W = [[8.8, -0.8, -5.2, 57.4], [-149.2, 19.6, -70.6, 62.7], [-89.0, -68.2, -48.4, -102.4], [41.7, 10.4, -63.8, -45.4], [-6.6, -73.5, -98.8, -46.0], [-98.9, -71.5, -113.1, -66.7], [-2.2, 97.5, -101.8, -50.5], [-152.3, -115.7, -97.4, -97.3], [-253.5, -46.9, -14.3, 22.9], [218.5, -28.7, -51.7, -87.7]]
Rows and columns are counted from 0.
(0, 0)	8.8
(3, 1)	10.4
(8, 2)	-14.3
(5, 1)	-71.5
(5, 3)	-66.7
(5, 0)	-98.9
(7, 0)	-152.3
(3, 0)	41.7
(9, 2)	-51.7
(6, 0)	-2.2
(8, 1)	-46.9
(6, 3)	-50.5
(0, 2)	-5.2
(2, 2)	-48.4
(4, 1)	-73.5
(2, 3)	-102.4
(7, 3)	-97.3
(0, 3)	57.4
(1, 3)	62.7
(6, 1)	97.5
(3, 3)	-45.4
(1, 1)	19.6
(6, 2)	-101.8
(7, 1)	-115.7

m = [ 2  2  2  1  0 14 60 10]
m[0] => 2
m[7] => 10
m[1] => 2

M =
[[230 579 617 245 653 334 561 757 638 239 273 253 589 344 293 485]
 [302 471 439 371 708 478 527 678 561 282 377 243 621 554 377 423]
 [486 787 723 382  87 627 760 562 720 559 348 735 122 178 339 804]
 [659 427 460 659 555 454 407 392 399 627 657 593 608 598 663 444]
 [498 776 806 387 223 561 697 585 700 584 397 711 254 223 402 772]
 [355 489 472 390 575 582 525 585 539 380 410 346 494 551 400 482]
 [593 291 334 649 723 384 298 386 310 529 657 424 743 704 666 292]
 [632 580 475 624 385 500 616 509 566 573 546 666 458 436 544 586]
 [447 900 871 312  52 781 847 630 819 596 319 772  39 178 302 929]]
M[0,0] = 230
M[3,13] = 598
M[5,9] = 380
M[4,10] = 397
M[2,15] = 804
M[0,8] = 638
M[4,9] = 584
M[2,11] = 735
M[3,11] = 593
M[8,13] = 178
M[1] = [302, 471, 439, 371, 708, 478, 527, 678, 561, 282, 377, 243, 621, 554, 377, 423]
M[8,12] = 39
M[3,6] = 407
M[0,5] = 334
M[6,0] = 593
M[8,9] = 596
M[6,10] = 657
M[1,4] = 708
M[3,14] = 663
M[8,1] = 900
M[:, 15] = [485, 423, 804, 444, 772, 482, 292, 586, 929]
M[3,3] = 659
M[6,12] = 743
M[1,8] = 561
M[:, 13] = [344, 554, 178, 598, 223, 551, 704, 436, 178]
M[0,4] = 653
M[:, 3] = [245, 371, 382, 659, 387, 390, 649, 624, 312]
M[5,1] = 489
M[0] = [230, 579, 617, 245, 653, 334, 561, 757, 638, 239, 273, 253, 589, 344, 293, 485]
M[6,15] = 292
M[6,13] = 704
M[:, 7] = [757, 678, 562, 392, 585, 585, 386, 509, 630]
M[2] = [486, 787, 723, 382, 87, 627, 760, 562, 720, 559, 348, 735, 122, 178, 339, 804]
M[:, 5] = [334, 478, 627, 454, 561, 582, 384, 500, 781]

data = [ 12  16  39  46 -27  15 -35  71]
data[0]	12
data[1]	16
data[2]	39
data[3]	46

X = ((428, 555, 239, 403, 391, 442), (391, 307, 437, 468, 455, 373), (438, 539, 535, 291, 335, 857))
X[0, 0]	428
X[1, 5]	373
X[1]	[391, 307, 437, 468, 455, 373]
X[2, 5]	857
X[1, 4]	455
X[:, 4]	[391, 455, 335]
X[1, 1]	307
X[0, 4]	391
X[0, 5]	442
X[:, 3]	[403, 468, 291]

a =
[ 100.678  -51.441  -36.207 -186.823  153.374 -137.491 -125.593  197.776
  158.185]
a[0] => 100.678
a[5] => -137.491
a[2] => -36.207
a[7] => 197.776
a[6] => -125.593
a[3] => -186.823
a[4] => 153.374

A = -9.55,-12.93,-3.24,-12.14,-11.22,0.79,-5.25,-3.82,14.65
A[0] -> -9.55
A[8] -> 14.65
A[2] -> -3.24
A[-5] -> -11.22
A[-3] -> -5.25

x = (191, 143, 29, 119, 116, 107, 149, 189, 197, 19, 70, 124, 184, 31, 103)
x[0] => 191
x[1] => 143
x[5] => 107
x[11] => 124
x[14] => 103
x[8] => 197
